Each named turn below is shown by a few rows before and after it. Which turns, in which order, take the first row of each later pair to the second? The first pair is answered.
Y:
[ -2 -17  16   5   1   6   0 -51   1 -11 -28  10  31  45  14 -29  -9] => [  6 -10  14  20  -8  13  -6 -54   3 -18 -35  17  27  31  12 -29   6]
[ -6   3  -3  -9   4  12 -10   6   2   0  13   6   1 -18  -4  -3   8] => [ -8   3  -5 -12   7   8  -8   8   4   2  14   4   2 -13  -4  -4   3]
[-13 -11  -7  67   3  35 -12  19   0 -17   5 -21  -9   6  15 -23 -14] => [-26 -20   0  50  14  29  -7  27   2  -2  17 -28  -4  24  19 -20 -26]
Q:
[ 14  42  21   1  -2 -17 -12  11   9  10 -43   4  -5  19  13   1  31] => [ 16  25  16  19  -9  -6  -9   1  -7 -12 -51   2   7  37  18 -12  19]
[-10  -2   6 -11  -1  -4  -2  -5   6   7  -6  -4   8  18   7  -8  -3] => [-10  -4   2  -7  -1  -3   0  -4   3   0  -3  -4  11  16   6  -8  -6]
[ 16 -28 -10  -2  11 -16 -19 -19 -22 -22 -11  16   7 -10  -1  -7 -11] => [ 13 -28 -10  -9  13 -21 -17 -16 -19 -16   2  18   3 -18  -4   1 -14]
[ -2  17   1   3  -6   7   3  -2  12  15  -1   1  -3 -11   1  -9  11] => [  0  14   0   9 -10  11  -1  -4   9   9 -10   0  -1  -5   2 -15  12]
E:
[ -6   3  12 -39  20 -30  -7   1  17  30  15  -5  -8  -2  -2  21   3] => [-16 -29  -8  -8  13  -9  16 -12 -10  -5  25 -16  10  28  -3 -13 -34]
[ -3 -11   3 -10   3  -9   8   6  -9   0  12  -6   4   5 -10   7  -9] => [ -3  -8   2  -8   2  -9   8  11  -9   4  18  -3  -2  -3 -13  11  -2]
[-16   1   1 -18  14   1  15  18   8  23  36 -17  -6  13  -5  -2 -10] => [-15   1   7 -26  14  -5  14  14   7  22  27 -16  -3  22  -2  -3 -14]
F:
[ -1 -22   7 -13  12 -17  -5  -7 -15 -13 -31  12   8  23   7  10   1] => [-16   1  12 -17  18  -4  -1   3   0  14 -18  -7   0  41   8  -7   2]
[ -6   3 -14  -9   3 -22 -14   3  13  13  19  16   3 -38 -16  36  11] => [  3 -23  -5  -2  -3 -34 -16 -18  -8 -24 -16  18  28 -12   2  25  -5]
[  5 -24  -7  -2   1 -19   2 -10 -13 -20   5  18  10 -19  -4  21  -9] => [ -3 -24   2   2   1 -10   5 -15 -12 -20  -7  -1  18  24   8  -4 -20]
L:
[  7 -12   1   0  -8 -15  -7 -14 -17 -21 -22  11   7  -4  11  -4  -5] => [ -1  25   0  11  -4  11  -6  -1   3   6 -15  -5 -10   7   5 -23  15]
[ -9  11 -10  27 -11  15   5  -8  10  -5   7 -12   0   4   2 -25  18] => [ -5  -8 -16  19 -10   0   6  -7  -1 -14  22   7   5 -30  -7   3  12]
[ 11  32  19  -7  12   7 -11  -4  25  30 -30 -14  -8  -9   2  -1  21] => [ 17   2  11 -20  13 -15  -9 -10   4  10 -21   8   3 -41   0  35   6]
[-10 -26   8 -38  24 -16  17  15  -3  17  42  22   5 -25  -4  35 -18] => [-12 -29  31 -31  18  -8  13   0  -5   8  -9  -5  22  55  26 -17 -29]
Pairs:
(2 to 3 turns a pair)
[ -4  14  23 -31   4 -16 -11  13  17  30  -2 -10  12   5  10  11  10] => [  1  -4  29 -26   2 -23 -16   1   4   7 -21  -7  25  17  18   5  -1]  F F F
[ 16 -18   0  25  -8  -4   5 -13 -31 -32   2  18  12 -20  -6  -2  -6] => [ 11  -9   2   2   2 -13   6   1 -17  -6  25  21   2 -42 -16  23   2]  Q Q
[ -1  -4  26 -32   1 -34 -46   8  -5   3 -29   2  17 -14 -10  10  22] => [-11  11  25 -31   6 -23 -38  12   7  23 -25 -17  15  16  -6  -9  18]  F F
[  7  -4   0  26 -13  16   4  -8   2 -13  27  15  -2 -22 -25  -8  -8] => [ -9 -13   9   7  -5   7  11  -2   3   0  40   4   7   0 -26  -7 -24]  Y Y
[-11  22 -13  20   5   3   2  21  17   4  28  22  -5 -30 -38  -1   4] => [ -9 -23  -2   4   5 -29   3   1 -10 -27   4  36  26 -14 -23   5 -28]  L Q
[  4 -20 -20  12  15 -19  -8  -7   4 -29  13   5  14 -18 -45  12   0] => [  0 -14 -24  14  19 -10  -3  -3   6 -19  21  -1   9 -16 -46   4   1]  F L L
[ -5  20 -10  17 -17  29   1 -19   2   4  21  -9 -11  18  17  17  14] => [-11  17  -6  10 -13  25   3 -17   5   9  19  -8  -7  31  21  13   5]  L L F
[ 14 -15  -9  12 -20   1   2   0 -10 -28  17  12  -8 -30 -11   6   7] => [ 10 -12 -13  25 -20  16   9  -2 -10 -31  14  -1 -10 -10  -8 -14   6]  E F E
